data =
5713,6080,5112,5883,5657,5431,5934,6172,5149,5515,6418,5517,5951,5125,5312,6218
4904,3800,8963,4673,5198,6210,3908,3489,7134,6229,2957,6029,4757,7293,6180,2357
4982,4072,8491,4804,5192,6196,4072,3656,6990,6105,3216,5986,4916,7086,6144,2748
5594,5770,5270,5710,5579,5514,5679,5826,5441,5525,5847,5584,5702,5413,5492,5894
5882,7449,4421,7067,5626,5060,6768,7903,4234,5637,9148,5459,7149,3518,4255,8012
4700,3541,9681,4578,5073,6368,3547,3145,7393,6400,2566,6175,4794,7454,6284,1776
5583,5631,5487,5660,5647,5610,5658,5632,5528,5591,5658,5628,5650,5522,5574,5725
Rows and columns are numbered from 1.
The entry directly above 8012 is 5894
The entry at row 1, column 3: 5112
Which number is the entry in row 3 and column 1?
A: 4982
The entry directly below 5594 -> 5882
Which number is the entry just left of 3656?
A: 4072
The entry just right of 5710 -> 5579
The entry in row 3 and column 3 -> 8491
Which number is the entry directly below the largest entry?
A: 5487
Which number is the entry at row 2, column 1?
A: 4904
Which number is the entry directly below 3216?
A: 5847
The bottom-left entry -> 5583
Which number is the entry in row 1 and column 1?
A: 5713
The entry in the bottom-right corner: 5725
The entry directly above the largest entry -> 4421
Which number is the entry directly above 5610?
A: 6368
Which number is the entry just right of 3541?
A: 9681
The entry just left of 2357 -> 6180
The entry just right of 4794 is 7454
Which number is the entry in row 1 and column 2?
A: 6080
Which number is the entry just right of the largest entry?
A: 4578
The entry directly below 5702 -> 7149
The entry directly above 5584 is 5986
Which number is the entry just right of 5883?
A: 5657
The entry in row 2 and column 2 -> 3800
Which number is the entry directly above 5574?
A: 6284
The entry in the top-right corner: 6218
The entry directly above 6990 is 7134
The entry just right of 5060 is 6768
The entry in row 3 and column 2 -> 4072
The entry just left of 8012 is 4255

Questions about the row below.
1) The 2nd entry from the left?
2) The 3rd entry from the end?
3) The 1st entry?
[-65 -61  41 -58  69 -74  13  28]
1) -61
2) -74
3) -65
